In the rows, 128 means zero.
These are runs of 8 systems, one row a step. Runs of the same system follow the same rule from any start.
voden, path 1 (10 x 26):
[[142 129  65 151 143  71 113 136 124 153 170 152 130 153  97  94 138  83
  144  90  76 147 135 133  80 118]
 [195 203 100 162 107 143 141  93 150 123 143 106 136  96 162 146 168 132
  155 129  98 113 116 139 139 167]
 [115 139 126 158 138 116 130 138 131 169 133 105 209 142 136 151 143 124
   83 128 162 141 171 122 202 108]
 [ 90  89  77 121 108 154 159 173 115 124 117 134 128 147 206 138 146 185
  127 128 156 114 113 161 114  96]
 [ 63 116 168  99 117 132 162 125 142 119 137  87  84  48 126 128 116 139
  125 180 128 123 151  99 132 116]
 [112  86 124  87 131 141  72 165 119 127 125 186 114 121 108  66 134  94
  117 104  83 125 161  85 126 108]
 [191 149 177 111 118 190 108  93 122  88 111 159  98 137 135 115 120 153
  155 126 117 115  99 114 133 190]
 [143 112 183 132 151 111  98 100 117 148 123 125 168 177  58 164  76 106
  111 132 178 149 121 117 141 129]
 [136 124  88 149 148 107 142 140 117 136 115 130 108 185 131 133 111 124
  152  90 146 130  73 178  44 110]
 [119 175 114 160 136  80 185  79 157 132 146  67 100  83  96 140 141 102
  163 147 112 137 141 128 110 148]]
Lolub, path 2, 10 rows:
[[106 120 149  99 138 101 171 117 107  96 135 116  91 153 148 122  98 161
  128 149 114 127  54 177  70 129]
 [ 85  69 124  89  75  76 121 137 145 101 151 107  73  81 112 143 116 122
  131 162 135 134 167 107 116 113]
 [177 167 110 136  91 110  72 168 143  88 109 149  80  91 169 117 147  81
  116  93 102 116 138 143 120 126]
 [154 173 144 198 117  99 156 121 115 112 139 145 109 142 152 159 112 146
  131 121 168 174 157 156 170 181]
 [143 101  87 160 106 119 106 155 122 188 177 117 172 148 139 186  99 144
  117 123 174 143 115 140 100  90]
 [142 106 124 124 111 168 133 127 130 157 180 115  98 144 159  73 121 179
  139 101 104 123  90 102  64 162]
 [107  80 127 126 105 154 113 124 137 141 141 154 113 117  96  94 142 133
  149 118 134 145 214  52 164 157]
 [184 165 115 137 139 197  77 137 130 137  83 165 175 130 133 130 162 101
  131  99 120 101 133 114 164 121]
 [138 163 176 150 187 155 172  73 109 142 111 124 162 181  91 136 105 144
  144 132 152 141  99 137 144 165]
 [ 87  70  93  89 152 125 138 105 124 158 133 114 175 149  69 155 127 123
  152 158 130 114 108 121  95  76]]
nim, path 3, 10 rows:
[[118 127  80 155 171 114 171 109 100 135 135 185 129 183  99  86 149 127
  175  99  94 155 148 136 117 154]
 [117 145  84 145  90  84 171 110 139 114 160 104 146  92 158 173 166 145
  135 171 124 135 168 145 179 133]
 [ 88 180 142 163 187 102 144 175 120 153 107 118 139 115 146  96 129  84
   79  98 120 138 137 151 134  86]
 [ 79  89 158  95 124 119 165 133 104  78 110 156 107 170 164  87 138 175
  116 136 134 142 148 137 175 160]
 [148 145 175 107  86 124  73 153 148 100 109 108 129  71 153 163 122 102
   78 151 148 110 145 119 178 111]
 [149 130 180 129 171 144  90 147  98 121  87 173 115 184 103 109  79 105
  112  90 150 138  89 143 101 127]
 [157  65 129  81  66 113 111  91 128  96 156 123 121 160 127 171 108 174
  146 162 147 124  95 135 113 150]
 [173 161 117 130 118 119  75 136 157 159 149  86 128  90 116 136 116  80
  115 112 104 103  85 123  58  97]
 [137 106  97 144 140 135 152 108 121 144 151 146 101 192 114  69 135 150
  173  80 108 144 120 116  74 175]
 [150 127  64 152  65 135 136 119 155 143 171  99 142  87 164 167 170 157
  153 142 131 121 167 111 146 139]]
kibak, path 4 (10 x 26):
[[105 121 115  73 140 120 156  83 119 124 158 122 179 103 108 129 164 137
  131 192  59 108 121 120 157 115]
 [114 155 113  98 141 113 131 124 167 125  88  52 158 103 133 117 176  86
  107 131 107  80 109 137 127  83]
 [ 90 128 106 136 113 111 144 150 166  92  59  91  63  96 140 128 155  98
  149 112 165 112 167 132 122 111]
 [ 95  68 115 137  83  82 101 179 128 117 134 142  92 125 133 157 101 122
  110 123 184 158 183 126 132 103]
 [125 109 157 106 110  76 107 165  86 100 174 180  98 132 156 124  83 140
   82 145 102 158 107 159 116 123]
 [151 126 179  83 103 116 127 101 128  93 159 113 136 153 166  86 136 167
   88 144  90 121  99 124 163 181]
 [187 160 148 138 123 131 113 104 163 127 100  62 151 181 152 108 143 127
  107  84 148 105  86 138 126 163]
 [153 157 130 194 138 141 154 106 148 132 101 109  79 154 110 128 115 124
  179  80 180 145 140 123  96 176]
 [123 102  94 187 130 130 141 129 113 186 187 159 131 150  99 146 100 147
  162 110 159 176 171 104 114 143]
 [133 163 109 152 158 138 141 136  84 173 202 184 159 100 131 134 111 139
  126 151  70 149 113 138 119 114]]
zur, path 5, 10 rows:
[[112 107 165  60 155 154 119 131 113  91  67 133 154 170 136 120 128 134
  101 144 131  93  70 158 136 101]
 [140  82 172  63  77 105  75 114 145  74 120 126  92 108  97 133 113 115
  118 155 126 119 144  97 142 141]
 [163 169 119 132 109 121  65 165 152 127 118 116 112  55 131 158 123  63
  111 120 116 107 123 131 101  82]
 [136 196 151 152 180 121 130 129  98 123 137 194 111  94 104  97 119  84
  130 125  62 151 141 133 140 140]
 [146 133 101 152 124  80 135 104 102 162 214 155 178 136 102 166 113 135
  129 159 104 166 141 137 144 134]
 [122 152 120 136 138  74 170 131 128 137 161  75 158 168 184 108 137 153
   82 123 113 129  76 179 115 128]
 [101 103 137 145  95  83 159 131 143 103 136 105  79 162 162  80 141 157
  119 100 151 157 178 117 151 185]
 [130 118  86 180  90 165 128 169 143 147 114 120 104 114 175 169 127 153
  151 104 204 132 159 126 115 119]
 [101 137 170 144 187 216 149 149 101 147  79 160 118 141 133 109 100 149
  139 110 166 127 112 123 119 121]
 [137  56 146  83 120 177  87 106 113 148 146 166 159 167  79 133 105 155
  144 143 141 127 127  81 130 137]]
zovu, path 6 (10 x 26):
[[169 122 127 148  68 141 100 102 166 148 180  97 100  90 118 128 129 137
  151 120 131 136 167  67 124 178]
 [171 183 110 185 158 178 101 149 115 166 110 169 182 132 134 156 138 105
  127 100 145 131 143 132 163 113]
 [ 84 117 152 143 179 144 204  89 106 151 132 122 150 187 106 104 117 175
  147 134 147 150 125 125 140 160]
 [112  67  68  97  98 130 124 126 145 163 155  81 161 138 124 159 138 149
  141 146 140 100  99 122  76  83]
 [113 159 133  98 153 195 126 155 123 124 104 144 109  67 159  88 151 120
  127 132  71  87 104 119 113  99]
 [111  85 165 106 108 149 105 112 131 121 135 156 104 106  81 111 119 128
  143 141 136 146 199  58 169 159]
 [139 124 107 125 142 112 100 140 102 121  98 178 185 141  99 200 122  94
  123 151 153 132 138 162 167  78]
 [ 74 131 172 101 182  83 179 117 101 104 117 123 116 160 114  95 105 127
  107 145 107 137  86 168 109 122]
 [136  76  94  84  64  65  98 119 164 101 152  84  94 127 123 119 143 117
  134 129 110 115 126 119  85 127]
 [162 208 130 148 120 126 100 158 136 103 113 140 108  55 168 128 151  84
  108 119  89 114 141 146 151 117]]
gezu, path 7, 10 rows:
[[189 170 134 182 156 144 106  94 136 166 116 126 159 156  71 164 108  93
  157  98 163 139 120 122 118 145]
 [144 122  69 139 138 124 176  71 121 147 158 131 151 172  94 147 143 152
  198 139 111 133 101 144  87 144]
 [139 128  93  93 115 199 136 106 139 142 147 113 135  76 137 136 157 154
  168 160  85  83  92 107  90 115]
 [ 97 146 118 121 168 189 136 135 133 145 102 149 129  88 113  71 170 103
  148 114  82 108 168  80 149 117]
 [ 88  94 106 121 135 152 135 138 115 106  72 175 150 138 114 153 157 125
  150 145 163 129 193 121 195 108]
 [ 81 112 153 114 169 142 145 139 118 132  72 110 151 136 108 179  98 121
  118 155 188 115 104 156 123  68]
 [ 56  91 142  86 158  89 177 135 113 106 121 110  95 155 130  88 115 141
  116 140 113 128  90 156  84 110]
 [113  95 158  72  76 112 103 159 129  70 133 136  63  88 170 109 120 141
   99 148 107 118 126 126 121 130]
 [139 158 182 138 125  89  72 166 134 116 121 139  91  94 115 109  99  68
   80 105 125 149 165 115 147 126]
 [147 139 122 161 114  30 121 122 122 108 147 140 141 168 113 156 118 101
  107 121 145 172 162 162 163 147]]
Tev, path 8, 10 rows:
[[168 100  64 126  98 109 115  95 134  94 115 167 101 155  85 153 149 108
  204 120 123 128 142 133  99 147]
 [126 155  85 154 130 115 172  74 150 135 138 104 123  87  75 172 150 109
  198 158 124 131 156 118 123 133]
 [116 168  56 159 152  89 159 125 142 155 146 108 155 118 126  98 185  90
  138 110  72 126 151 136 126 112]
 [ 83 138  97 108 131 136 187 125 129 124 143 110 160 100 184 105 186 164
  117 160  85 108 138 135 171 119]
 [ 66 136 155 128 163 144 148 169 128 171 124  81 173 119 165 106 128 136
   62 127 143 121 125 126 151  78]
 [ 93  91 155  91 137 149 105 193  91 119 117 172 122 150 183  87 112 151
   73 114 123 125 104 141 127 100]
 [119  93 212  91 114 157  89 145 107 113 130 153 106 108 117 151  64 148
   97 157 163 137 122 107 140 126]
 [183 127 172 120 124 107  50 137 123 110 110 157 103 146  87 142  76  79
  113 102 145 136 105 130 100 129]
 [177 116 138 107  95  94 115  75 131  61 116 155  83 152  88 152 121 120
  177 143 127 134 121 142 120 179]
 [158 148 102 164 106  75 143  77 164 129 136  73 118 124  80 179 128  98
  170 131 160 139 140 132 111 149]]
Lolub, path 9:
[[171 178 190 125 120 181 103 121 116 111 139 168 118  73 146 126 118 139
  115 149 100 128 134 104 177 162]
 [161 113 160 132 144  90  84 114 110 128 124 157 177 204  81 147 100 104
  103 113 157 156 131 136 163 140]
 [149  97  82 103 107 143 146  96 141 115 109  95 154 182 144 158 154 166
  164 134 151  94  71 158  97 130]
 [ 94 123 141 135 135 136 155 104 168 152 124  55  76  94  86 108 118 113
  163 119 147 122 139  83  75 134]
 [110 144  73 141 154 126 126 155 109 126 122 200 106  92 111 103 156  82
  162 114  71 135 172 124 121 101]
 [160 201 158 137 133 134 140 105 115 119 155 141 163  82 153 150 138 137
  106 171  86 132 126 138 195 150]
 [124 113 156 125 144  61 111 129 122 153 149  96 188 199 109 122 104 112
   64 115 143 147 111 146 142 118]
 [ 95  74  85  91 106 135 165 136 136 108 109  96 126 175 183 110 165 179
  137 124 140  98  97 151 102 117]
 [ 80 123 163 129 120 163 135 146 157 132 101  82  65  62 126 114 115 118
  132 126 165 118 166  82 117 122]
 [135 152 122 148 157 140  94 175  89 110 101 228 101 109 120 127 112  83
  135 108 111 145 151 143 131 103]]
Tev, path 10:
[[117  86 127  94 110  54  98 161 101  88 146 176 127 170 146 105 125 120
   81 123 102 147 137 155 149 121]
 [140 140 179 101 101 123 128 114 126  98 138 100 108  82 140 195  84 147
  116 188 150 121  84 153 121 119]
 [140 157 170 154 151  68 119 131 138 128 128 101  90 163 103  84  92  84
  101  80 132 152 110 138  89 152]
 [167 105 105 125  47  98 123 121 138  75 149 136  84 141 178 139 146 168
  142 130 131 134 143 139 141 182]
 [152 191 151 199 140 147 161 107 146 156 121  80 124 109 125 177 102 131
  146 122 186 140 126 133 128 148]
 [153 132  81 169 141 114 138 133 114 150 157 159 134 202 142  76 147 138
  141  68 106 154 129 138 106 165]
 [137 108 106 121  89 198 153 101 135 149 170 114 144 101 157 153 144 201
  164 163 134 112 129  95 135 152]
 [127 158 134 164 180 187 116 140 144 195  99 101 153 130 106  93 130  97
  129  78 143 115 128  92 105 107]
 [119  72  88  92 121 168 115 143 108 106 110 200 136 167 141  87 171 149
  151 115 102 118 160 108 157 134]
 [106 109 142 113 137 177 120 118 127 153 111 124 166  87  85 195 111 125
  141 179 167 115 142 101 152  82]]
gezu, path 11 (10 x 26):
[[ 65  72 113  91 110 157 165 135 123 154 165  98 153 116 167 129 140 197
  119 169 134 116 128 112 132 105]
 [105 133 148 107 146 181 108 184 133 122  72 119 115 121 181  72 144 122
   89  92 129  92 113 126 126 101]
 [ 94 112 184 138 145 130 145 140  98  97 104 186  90 155 124 103 102 145
  124 121 160 168 175 118 177 166]
 [146  71 145 105 106 105  65 148 117 116 117 151 133 169 104 179  77 116
  110 131 180 135 106 146 109  97]
 [150 176 164 119 161  77 140 102 116  99 127 121 102 139 107 121  96  98
  122 134  93 132  59 176  82 138]
 [138  97 125  92  76  74 122  87 146 109 199 108  98 108 107 108 134 136
  137 154  78 137 144  96 118 168]
 [182 174 101 145  87 122  74 145 170 124 117 101 119  71 143 139 160  73
  125 104 115 105 149 116 130 119]
 [116 184 111 206 157 104 176 114 129 162 149 127 143 112 111 141 138 112
  145 122 137 168 188 126 166 144]
 [125  91  61 141 102 131 143 138 129 171 161 106 193 161 159 174 147 168
  127 135 162 124 125 140 128  97]
 [125 173 144 134 166 195 166 137 123 154 112  99 142 128 187 101 136 163
  113 116 123 101  69 146 108 124]]
voden, path 12, 10 rows:
[[166 182 200 114 128 166 136  89 142 103 119  99 115 112 150  93 133 147
  115 133 106 109  99 113 155 188]
 [129  67 130 111 122  99  87 118 128 136 115 133 182 199  76 149 121 112
  112 121 172 141 155 111 165 121]
 [138 143 119 135 131 133 140 155 116  93  83 135  78 144 170 152 107 136
  142 114 158 116  68 192  69 110]
 [ 84 141 156 143 146  58 178  88 137 134 166  91 101 106  79 117 110 109
  131 151 118 165 164 114 133 153]
 [168 121  49 125 104 110  74 158 121 131 154 182 140 123 136 127 157  95
  139 105  75 122 138 135 107  99]
 [169 203 174 158 122 160 148 113 140 125 134  96 132 105 184 123 136 158
  107 128 127 124 113 131 168 178]
 [ 97  59 113 131 115 109 116 138 127 163 144 122 186 175 111 152 125 143
  106 130 184 147 174 106 167 109]
 [111 122 107 124 115 169 138 177 123 113  97 133  73 101 184 145 116 151
  143 123 154 105  90 162  70  93]
 [ 74 132 177 128 152 113 163 101 137 137 149 106  92  84  83  88 115 118
  132 145 111 152 178  77 144 153]
 [169  98  78 104 117 157  63 148 112 127 133 208 141 141 107 118 146 104
  156 111  86 118 135 110 112 110]]
zovu, path 13:
[[ 86 113 119 147 114 116 148 152 165 126  75  55  98 118 142 148 131 116
  129 108 205 117 151 133 115 100]
 [114 137  94 162 123 151 150 162 114 113 113 170  47  92 150 150 110 134
  180 121 146 139 132 151  76 115]
 [163 125 150 139 108 141 107 126  90 137 204 193  98 111 127 140  74 162
  139 147 106 161 117 118 105 159]
 [197 131 156 109 125 140  73 107 115 140 150 145 193 182 124 123 119 132
   95 118 111 120  89 125 151 152]
 [133 157 163 115 160 136 152  76 162 125  78  52 171 162 111 113 155 115
  118 125 143  99 101 126 156 144]
 [ 86 121  93 150 138 123 157 120 172 153  92  57 105 111  92 134 146  95
  166 109 168 115 152 109  87 102]
 [105 141  60 162 141 147 153 155 111 141 143 183  86  79 128 133 140 119
  185 125  99 140 154 131  86 104]
 [123 114 130 124 124 132 123 134  83 149 212 202 137 113 132 112 108 163
  117 151  78 162 148 107 146 144]
 [148  97 145  85 116 126  88 131 114 126 140 141 208 181 148 123 143 146
   74 135 116 119 115 128 187 123]
 [ 94 127 169  88 142 128 149 117 152  96  57  60 147 143 145 124 153 126
   98 140 158  92 109 145 165 115]]
zur, path 14, 10 rows:
[[120 136 105 111 117 176 145 120 120 133 171 157  93  47 138 118 138 149
  170 165  65 116 131  99 102 129]
 [102 150 123 140 167 129 135 121 138 181 134  96 209 113 100 125 155  96
  102 136 117 123 162 101 180  95]
 [167 135  96 111 129 100 129 110 113  78 101 169 163 204 146 120 175 127
  134 118 101 120 110 175 161 151]
 [122 131 165 128  96  75 162  90 145  85 127  79  86 116 119 182  99 140
  138 167 170 140 121 151 127 153]
 [ 79  99 102 137 131  89 113 198 128 139 115 127  88 125 138 116 108  95
  105  94 151 137 138 142  75  70]
 [112 134 127 123 121 191 141 154 101 121 151 192  95  69 174 106 138 168
  141 147  89 131 154 107 149 138]
 [131 140 157 149 146 154 111 125 126 178 138 116 210 126 110 162 120 125
   94 142 162 135 154 104 193 112]
 [184 134 140 108 136 118  95 123 111  97 101 155 155 213 144 110 129 127
  107  97 119 117  69 170 125 146]
 [149 122 178 117  87  95 129  86 150  99 157  86  62 110 105 135  89 140
  143 145 141 142 118 112  99 181]
 [113 126  84 160 128 115 103 177 151 179 141  98 106 100 123 113 121  84
  124  82 134 127 140 112  58  81]]
kibak, path 15, 10 rows:
[[118 148  97 180 113 133 149 161 147 113  94 131  79 125 180  95 164 126
  143  77 155 138 190 125 148 152]
 [131 123 143 182 109 122 113 168 104 145 144 160 133 128 148 186  85 146
  104 126 199 170 169 137 166 120]
 [106 129 191 121 171 149 133 152  75 145 161 175 120 138 138 101  67 156
   90 136 114 154  89 138 111 125]
 [152 109 140  83 112 202 129 102 125 129 147 130 155 143 163 105 149 192
  135 145 100  98  87 108 132 157]
 [204 166 137 130 132 176  75 103 158 142  94 100 156 128 101 138 137  88
  142 100 137  93  96 106 113 133]
 [125 134 105 158 170 144 144 107 129 119  71 165 100 158  65 119 141  91
  197  97 148 137 163 118 116 144]
 [102  81  79 138 128 105 151 108 110 153 158 154 161 145  78 193 116 139
  169 166 155 155 157 133 129 101]
 [ 97 141 126 102 159  93 140 126 107 151 183 127 140  77 103 129 109 107
  111 170  62 131  95 139  90  81]
 [ 97 130 103  82 115 133 150 124 149 106 124 102 130  88 164  76 196 131
  122 146  64  93 143 110 155 125]
 [142 150 116 134  96 115  95 158 166 108  70  82 141 107 162 159 162  90
  100 116 169 100 150 142 165  96]]
nim, path 16 (10 x 26):
[[ 95 127  99 124 168 162 148 123 112 172 134 145 213 132 116 123 167 133
  129 148 104 121 154 112 179  96]
 [ 92 175 150 120 177 139 193  87 134 100  68  99 143 116 115 130 163 118
  145 158 126 108 127 144 170 131]
 [ 66  93 138 108 142  76 131 132 139 103  77 114 121 129  79 133 132  83
  120 138 159 135 182 122 160  97]
 [117 127 132  89 130 105 106 150  95  64  99 207  90  98 122 137 123  95
  131 157  91 129 134 156 138 105]
 [157 150 190 128 122  61 108 104 108 102 169 153 110 125  94 139  81 105
  103 151 110 170 132 136 148 163]
 [170 117 115 106 118  68  79 133 114 124 154 146 184 191 135 126 130 111
   80 115  98 130  94 162 136 118]
 [171 161 126 132 104  86 140 113 149  85 120  84 105 163 178 117 141 135
  118 106 123 114  71 178 101 161]
 [126  95 105 157  79  87 103 170 161 142 145  81  89 148 161 106 123 126
  105  74 169 140 147 120  90 131]
 [143 125 101 144  98 187 110 184 114 135 144 171  87 107 205 108 127 168
  133  99 124 124 123 128  97 128]
 [143 147 176 168 119 190 138 125 127 175 174 108 126 107 151 132  91 180
  119 127 161 148 132  91 135 167]]

Which system made each run below?
path 17 (2 x 26):
[[125 120 102  98 131 100 156 135 107  82 108 138 135 179 179 137 142 154
  120 139 116 110  63 203 109 110]
 [ 98 131 159  97 106  44 155 100 152  97 149  55 111  98 122 132 125 117
   99 168 112 128 124 140 134 133]]
 => voden
path 18:
[[133 127 172 117 107 162 151 111 111 121 181 139  73  97 151 119  90 188
  141 157 112 140 103 111 103 174]
 [141  92 154 116 119 132  59 128 143 179 164 112 147 117  65 128  90  97
  111 117 136 132 142  67 106 114]]
 => voden
path 19 (2 x 26):
[[173 101 118 102  92 146  38 160 143 137 142 148 110 118 124  93 127  96
  113  90 103 111 130  87  90 121]
 [183 208 148 152 138 173 117  98 144 142 142 122 119  62 118 121 139 108
  150 128  83 115 120  99 126 157]]
 => zur
path 20:
[[167 135 119 157 114 161 143  87 145 107  79 118 101 149 104 183 122 138
  198 122 192 124 119 135 107 159]
 [143 169 132 169 166 151 142 115 118 181 158 121 121 100  90 162  76 118
  155 129 136 140  84 132  57 113]]
 => zovu
path 21:
[[116 123 107  74 133 156  87 154 126 145 137 138 167  76 133 118 152 101
  104 150  67  88 111 112 120  66]
 [127 167 201 106 154 111 143 102 122  81 108 126 110 149 137  65 133 126
   96 125  92 130 117 132 170 180]]
 => Lolub
path 22:
[[134  70  98  92  70 168 109 148 134  88  94 142 128 146 179 149 161 171
  140 135 163 100 142 128 158 126]
 [ 83 124 211 111 139 142 130 153 116 101  93 125  87  90 134 147  76 130
   95 157 175 136 130 131 146 112]]
 => voden
path 23 (2 x 26):
[[167 171 146 144 141 136  79 149 128 130 136 173  84  95 109  79 118  74
  127  87  77 137 140 103 103 144]
 [135 120 103 137 129 138 146 112 107 101 108 189 163 179 137 124 173 149
  149 126 125 141 176 133 208 162]]
 => kibak
path 24 (2 x 26):
[[164 157  84 161 148  95 151  86 110 137 168 172 154 171 102 109 154 122
  162 114  74 155 140 139 136 171]
 [129 159  71 165 114  67 174 114 141 134 150  89 173 139 160 157 172 133
  124 134 129 139 146 168 161 129]]
 => nim
path 25 (2 x 26):
[[ 90 113 148  65 144 143 152  92 119  78  93 153 115  94  92 129 146 123
  160 186  94 109 138 117 157 120]
 [ 96  93 150  95 129  72  84 147 126 129 135 135 123  96  70 146  97  73
  101 150 126 139 156 114 125  79]]
 => zovu
path 26 (2 x 26):
[[101  69 135 113  85  87 121 123 168 102  99  71  79 146 108 126 125 121
  136 113 186 129 163 105 114 141]
 [144  93  92 144  86  52  99 161 122 116 165 144  88 159 137 139 102 119
  122 100 140 157 126 157  77 124]]
 => kibak
path 27, 2 rows:
[[165 106  73 152  85 128 126 138 122 106 119 152  95 158 156 184 119 153
  172 115 174 131 107 170  84 129]
 [ 64 129 184 128 169 164 174 135 122 146 120  97  82  95 123 115  82 145
  126 144 154 127 106 119  89 113]]
 => zur
path 28, 2 rows:
[[175 142 108 119 119 136  83 128 104 132 167 198 178 124 130 118 156 117
  116 133  64 131 151 115 176 136]
 [180 195 159 150 131  90 141  82 135 124 150  88 170 135 132 165 123 122
  103 150 122 133  96 159 158 154]]
 => zur
path 29, 2 rows:
[[142 173 121 130 118 157 175 106 147  86  94  98 119 129 195 106 182 159
  140 126 115  98 112 148 155 169]
 [ 85 114 136 172 146 128 168 136 137 171 127  80 165 175 140 122 128 155
  105 104 198 151 163 118 162 135]]
 => Tev
path 30, 2 rows:
[[170 131 158 100  84 141  94 116 135  82 101 123 117  97 135 208 106 132
  133 171 165 105  95 151 135 119]
 [110 141 186 111 161  98  87 162 122 122 103 127  96 108  94 110  80  65
   88 115 126 131 112 131  95  92]]
 => zur
path 31:
[[ 97 130 173  80 139 172 146 142 128 105 104 105  86 111 175  71 129 157
  109 130 106  95  79 126  99 129]
 [142  95 175 110  92 156  81 114 161 127 121 105 105 119  97 103 120 122
  129 114 155 125 173  54 150 165]]
 => nim
